One turn moves each row of this set onto another row. After a few examples, where does it send each row asked below?
Q_689: [  1  17  -9  -4  13  13 -41   6 -32  26  19  16  14 -36   6  17  22   2
 -14  -4   3 -19  30  29 -19   0 -28  11]
Q_835: [ 40   0 -35 -20   2 -14   3  42 -16 -27 -11   5  22 -22   6  -6   2  49
  38   6  19   8  11 -11 -23  10  -6   7]
Q_245: [-25  23  -7   9  15  21 -43   0 -17  15  43   0  12 -10  -4  16 -11   1
 -22   2 -21 -21  23  40   0  -9  -2 -14]
Q_159: [-19  19   1  -2  12  34 -28 -17 -16  25  14 -11   3 -21 -10  30  18   2
 -26 -18 -17   8  38  17 -21  -1  -9  -8]
Q_241: [-22 -20  26 -16 -15 -30  20  13  20  13 -27   5 -44  30   4   9  17  10
  20  22   2 -26   3  -7   4 -14  10   8]
Q_477: [ 14 -39  20  19 -20  14  -6  -2  -1  11  -5 -41 -16   0   3 -25 -29 -25
 -27  10   2  -2   2 -27 -10  15  11   0]
Q_692: [ 25 -35   8  16 -18  14  -7   4  -1   3  -6 -47 -10  -3   5 -29 -35 -14
 -21   7   6   7   3 -32 -15  20  15  -1]
Q_586: [-16  40   9  17   6  11 -34 -12 -22  -3  15   6   0 -10 -15   3 -18  -8
 -38   8  -1   8  41  28   7  -6 -12 -24]
Q_533: [-21 -31  -1 -24 -16 -28  17  12  27  -6 -18   0 -30  18   1  22  13 -20
   6  41 -22 -29   0  11   6 -20  -5  12]
Q_98: [-36 -28  19 -17 -14 -21  29   4   8   3 -41  -3 -24  16  -1  16  29  -6
  11  10 -11  -5   4 -21  -1 -20   4 -16]
Q_261: [ 24  34 -15   3   1  -8   1  20  -7 -52  -9  -6  10   0 -16 -23 -42  36
  12  11  15  33  20  -8   4   4   9 -31]
Q_571: [  1  26 -24   4  21   9 -33 -18 -42   9  27  10   0 -22  -8  22  16 -16
 -25 -28   1  16  25   7   7   4 -19  -2]
Q_794: [-20 -18   0 -10  -4 -39  21  -6 -18  -6 -26  19 -31  19   2  13  30 -29
   0   4   2  -2  -3 -22  24 -16 -10  -9]
Q_446: [ 40   5 -46 -11  10 -21   9  14 -24 -42  -8  -1   2  -6  -6  -5  -2  29
  24 -17  15  37   1 -31   6  12   3 -10]
Q_852: [-11  26  10   9   9  23 -43  -5  -4  36  30  -4 -15 -10  -3  24  10  13
 -17  -9  -4 -16  34  30 -13   3  -2  17]
Q_746: [ 16  -4 -45   3  11   8   5  43  12 -39   5  -1  23 -11  12 -17 -16  43
  22 -14  23  10  17 -19  -9  28  -6   2]
Q_514: [-34  11 -14  18  20  29 -25   7  -4  14  25  10  11 -19  12   8   8  -9
 -30 -18   6 -21  34  19  -4  12 -32   9]
Q_421: [-46 -33   1   0  -6 -22  32  23  21  -9 -25  19 -14  17  23  -5  15  -8
   6  13  15 -30   4 -18  11  -3 -15  -2]
Q_315: [ 25   8 -35  -7   4  -4  -4  36   0 -42  15 -12  25   0  -3 -13 -32  54
  34   9  -7   7  -3   2  -5   6  22 -18]
Q_616: [ 26  15 -34   3   5  -6   6  19   4 -44  13  -9  -1 -11  -5  -2 -41  47
  10 -14   4  23  -9 -20   3  25  27  17]
Q_511: [ 43  15 -23 -13   3   3  -5  34  12 -22   3 -16   3   0  -5  -4 -17  65
  37  -5  12  16  15  -6 -17  19  21  10]
Q_198: [-21  25  -3  18  11  15 -31 -14 -11  12  38   6 -16 -21  -2  23 -19  -6
 -43 -16  -9  -6  10  22   9  13   6  22]
Q_342: [ 20 -31  10  21 -16  22 -16  -2  -1  10   2 -45 -10  -8   1 -25 -35 -21
 -29   6   2   5   8 -24 -14  22  10   2]
Q_836: [ 44  -4 -46 -28   0  -7   2  35  23 -41   1 -20   7  -5  -6   7 -21  39
  29  17  -8   9   8   5 -13  10   8  15]
Q_970: [ 27   1 -28 -19   5   7  10  20  -2 -29 -12 -24  17 -10 -13   4  -5  54
  30 -14  -1  36  17 -21 -23  10  15 -17]
Q_590: [-31   5  25   0 -14 -33  21   3  -1 -22 -33  15 -25  24  -9 -12 -12 -11
  -6  34   5  -2  12  -6  22 -22  -3 -33]
Q_576: [  3  13 -24 -11   9  20 -41  -1   5  11  32  -9   3 -21  -7  31   2  -3
 -23  11 -24 -14  32  43 -10   0 -16  22]
Q_312: [-35 -17  11  -1 -13 -34  28   2  13 -16 -16  13 -39  19   3   9 -11  -7
  -3  10  -5 -15 -24 -19  23  -3  17  12]
Q_698: [-41 -24  10  -9 -14 -27  15  18   9  -7 -13   8 -16  32   8   3   3  -6
  13  32 -16 -33 -11   3  17 -26  12 -20]
Q_866: [-19 -23  11 -16 -13 -37  17  20 -12   8 -34  26 -18   0  14   7  33  -7
  17  26   8 -31   1  -4  -5 -19 -17   3]

Q_571 turns into Q_446
Q_698 turns into Q_245
Q_342 turns into Q_692
And these:
Q_98 turns into Q_159
Q_261 turns into Q_590
Q_616 turns into Q_312
Q_866 turns into Q_689
Q_241 turns into Q_852
Q_576 turns into Q_836
Q_746 turns into Q_421

